In the data rows, zero lies at 7.5, halfway between 7 and 8.
Here is the table:
[6,10,9,6,8,6,4,9,7,11,9,10,10,8,9,7]
[6,9,11,7,8,6,5,9,7,11,9,11,11,7,7,9]
[12,9,6,7,5,7,4,11,11,8,10,6,3,7,6,11]
[14,7,7,8,6,7,9,10,12,6,12,6,9,9,7,9]
[11,10,8,7,5,6,6,9,14,6,8,3,9,11,10,7]
[12,8,7,6,5,6,7,8,13,7,11,5,6,9,7,9]
[3,12,11,7,10,6,6,10,8,11,6,7,13,3,9,9]
[8,5,3,11,10,12,7,5,3,8,5,10,7,9,11,5]
[10,10,7,8,5,9,8,9,11,6,8,4,8,11,10,7]
[5,9,10,8,8,7,3,10,8,12,8,9,13,6,8,10]
[12,9,6,7,5,7,4,11,11,8,10,6,3,7,6,11]
[6,6,9,6,5,7,6,6,6,6,11,4,10,6,5,7]
[12,6,12,4,10,10,14,3,8,8,9,10,6,6,6,9]
[11,10,8,7,5,6,6,9,14,6,8,3,9,11,10,7]
[10,6,10,5,7,10,14,3,7,8,9,8,6,5,7,9]
[6,2,7,6,4,4,9,7,9,4,10,6,8,9,6,9]
[6,5,6,3,6,7,7,8,10,6,7,5,6,10,4,11]
[10,2,5,10,7,14,9,11,3,5,7,11,5,12,5,5]
[3,3,9,11,6,4,3,10,6,4,10,9,3,9,6,9]
[10,7,8,10,6,10,8,14,10,7,9,5,7,12,11,7]
[5,7,6,7,4,7,11,4,9,4,7,7,7,9,9,11]
[7,6,3,9,12,15,8,7,3,8,3,8,7,9,8,6]
[10,7,8,10,6,10,8,14,10,7,9,5,7,12,11,7]
[5,4,5,11,9,4,4,9,6,7,8,5,6,10,4,6]
[2,13,11,8,11,5,6,10,7,11,6,6,13,4,11,9]
[9,5,8,4,8,6,5,6,10,4,7,6,8,9,4,11]
[6,8,8,6,6,7,7,5,7,9,11,6,8,4,6,7]
[9,5,8,5,4,5,8,5,7,4,11,5,8,8,5,9]
[6,2,7,6,4,4,9,7,9,4,10,6,8,9,6,9]
[6,10,9,6,8,6,4,9,7,11,9,10,10,8,9,7]
[5,4,9,10,7,5,5,9,6,5,7,8,4,8,8,9]
[10,6,10,5,7,10,14,3,7,8,9,8,6,5,7,9]
[12,6,12,6,7,10,15,3,8,9,8,9,5,6,8,8]
[9,3,4,11,9,12,9,10,4,6,7,10,4,10,3,4]
[7,8,6,8,6,8,11,6,8,5,8,9,8,10,8,10]
[8,5,5,4,5,5,7,6,11,6,8,5,7,11,4,9]
[3,3,9,11,6,4,3,10,6,4,10,9,3,9,6,9]
[9,11,7,12,6,10,7,11,11,6,9,7,6,8,7,9]
[5,9,10,8,8,7,3,10,8,12,8,9,13,6,8,10]
[8,6,4,4,8,6,7,6,10,6,7,7,8,10,8,7]
[7,7,7,6,7,9,5,6,9,7,7,3,5,7,5,10]
[7,9,8,2,4,5,7,5,11,1,7,2,10,8,8,8]
[6,9,12,8,11,7,6,8,10,10,2,11,10,6,5,9]
[7,11,8,4,6,6,6,3,6,7,9,6,8,4,9,5]
[8,7,4,9,11,8,5,6,3,10,6,7,7,8,11,6]
[5,8,9,3,5,6,11,4,6,8,11,7,9,3,9,5]
[9,5,4,11,7,13,8,9,4,4,7,12,3,12,5,5]
[3,3,9,11,6,4,3,10,6,4,10,9,3,9,6,9]
[6,9,10,8,9,6,4,6,7,12,7,9,12,6,8,10]
[12,6,12,6,7,10,15,3,8,9,8,9,5,6,8,8]
[7,10,11,6,6,7,3,9,8,11,8,11,9,5,6,7]
[9,6,8,7,12,7,5,7,6,9,10,8,6,7,10,6]
[9,5,8,5,4,5,8,5,7,4,11,5,8,8,5,9]
[7,6,3,9,12,15,8,7,3,8,3,8,7,9,8,6]
[9,5,4,11,7,13,8,9,4,4,7,12,3,12,5,5]
[6,9,10,8,9,6,4,6,7,12,7,9,12,6,8,10]
[6,9,8,1,4,4,8,8,11,3,8,3,10,6,6,5]
[8,12,10,6,7,3,9,8,9,4,3,6,10,7,12,5]
[8,5,3,11,12,12,7,5,2,7,6,11,7,10,9,5]
[8,7,4,9,11,8,5,6,3,10,6,7,7,8,11,6]
[6,9,8,1,4,4,8,8,11,3,8,3,10,6,6,5]
[8,5,5,4,5,5,7,6,11,6,8,5,7,11,4,9]
[8,7,7,8,12,7,4,6,5,11,6,7,6,8,9,7]
[10,7,8,10,6,10,8,14,10,7,9,5,7,12,11,7]
[6,11,8,3,7,8,8,2,4,8,11,7,10,1,11,5]
[5,8,9,3,5,6,11,4,6,8,11,7,9,3,9,5]
[8,11,6,11,5,10,10,10,11,6,7,7,6,8,5,9]
[6,2,7,6,4,4,9,7,9,4,10,6,8,9,6,9]
[9,3,4,11,9,12,9,10,4,6,7,10,4,10,3,4]
[8,5,3,11,12,12,7,5,2,7,6,11,7,10,9,5]
[6,11,8,3,7,8,8,2,4,8,11,7,10,1,11,5]
[8,5,3,10,12,12,8,6,2,8,4,7,7,9,11,4]
[7,7,7,6,7,9,5,6,9,7,7,3,5,7,5,10]
[2,13,11,8,11,5,6,10,7,11,6,6,13,4,11,9]
[6,6,7,3,4,5,10,6,11,4,7,3,10,7,8,10]
[5,8,9,3,5,6,11,4,6,8,11,7,9,3,9,5]
Every row has one hidden group. Groups can overlap: rows of different groups may look alike.
Some new rows, each followed by its group:
[6,9,12,8,11,7,6,8,10,10,2,11,10,6,5,9] p
[8,7,8,8,8,5,11,5,7,10,2,10,5,4,9,6] p
[7,9,8,8,8,5,10,4,6,9,2,12,6,4,10,7] p
[6,9,11,7,8,6,5,9,7,11,9,11,11,7,7,9] r
[10,7,7,6,7,4,7,4,9,3,8,5,7,8,4,9] y
[5,6,5,12,9,6,5,10,4,7,6,6,5,11,7,6] p
[9,11,7,12,6,10,7,11,11,6,9,7,6,8,7,9] l
[6,8,8,6,6,7,7,5,7,9,11,6,8,4,6,7] y
[11,4,5,8,6,14,10,10,3,5,7,12,4,11,4,5] r
[10,6,10,5,7,10,14,3,7,8,9,8,6,5,7,9] t
[8,5,5,4,5,5,7,6,11,6,8,5,7,11,4,9] t
[8,5,3,10,12,12,8,6,2,8,4,7,7,9,11,4] t
[5,9,6,12,11,9,11,13,6,11,10,8,4,8,0,6] r
[8,10,8,8,8,6,8,6,5,9,8,10,8,7,11,4] p
[5,7,6,10,10,10,10,10,5,11,7,8,6,7,5,5] y
[8,5,3,11,12,12,7,5,2,7,6,11,7,10,9,5] t
[11,6,11,9,8,8,12,4,8,9,6,10,4,6,9,8] p
[2,13,11,8,11,5,6,10,7,11,6,6,13,4,11,9] y
[5,6,6,13,7,6,7,10,6,5,9,7,4,10,5,8] r
[5,9,6,11,11,9,12,13,5,11,9,9,6,7,0,7] r
[7,10,12,9,10,7,5,8,10,12,2,10,10,4,5,8] p
[8,12,10,6,7,3,9,8,9,4,3,6,10,7,12,5] l
[8,7,7,8,12,7,4,6,5,11,6,7,6,8,9,7] t
[8,11,6,11,5,10,10,10,11,6,7,7,6,8,5,9] l
[11,5,4,11,5,13,9,10,3,7,7,11,4,11,3,7] y
[14,7,7,8,6,7,9,10,12,6,12,6,9,9,7,9] l
[7,9,8,8,8,5,10,4,6,9,2,12,6,4,10,7] p
[8,7,8,8,8,5,11,5,7,10,2,10,5,4,9,6] p
[3,12,11,7,10,6,6,10,8,11,6,7,13,3,9,9] y
[6,9,13,8,11,6,4,7,9,11,1,10,10,4,5,9] p
[8,5,3,11,10,12,7,5,3,8,5,10,7,9,11,5] t
[9,9,7,5,6,4,6,8,14,5,8,5,12,10,12,7] l
[6,5,6,3,6,7,7,8,10,6,7,5,6,10,4,11] t
[6,9,8,1,4,4,8,8,11,3,8,3,10,6,6,5] l
[6,11,11,8,12,6,4,11,9,11,5,9,13,6,11,9] y
[9,7,8,10,8,6,11,4,7,10,4,11,5,4,10,6] p
[9,11,7,12,6,10,7,11,11,6,9,7,6,8,7,9] l
[12,9,6,7,5,7,4,11,11,8,10,6,3,7,6,11] l
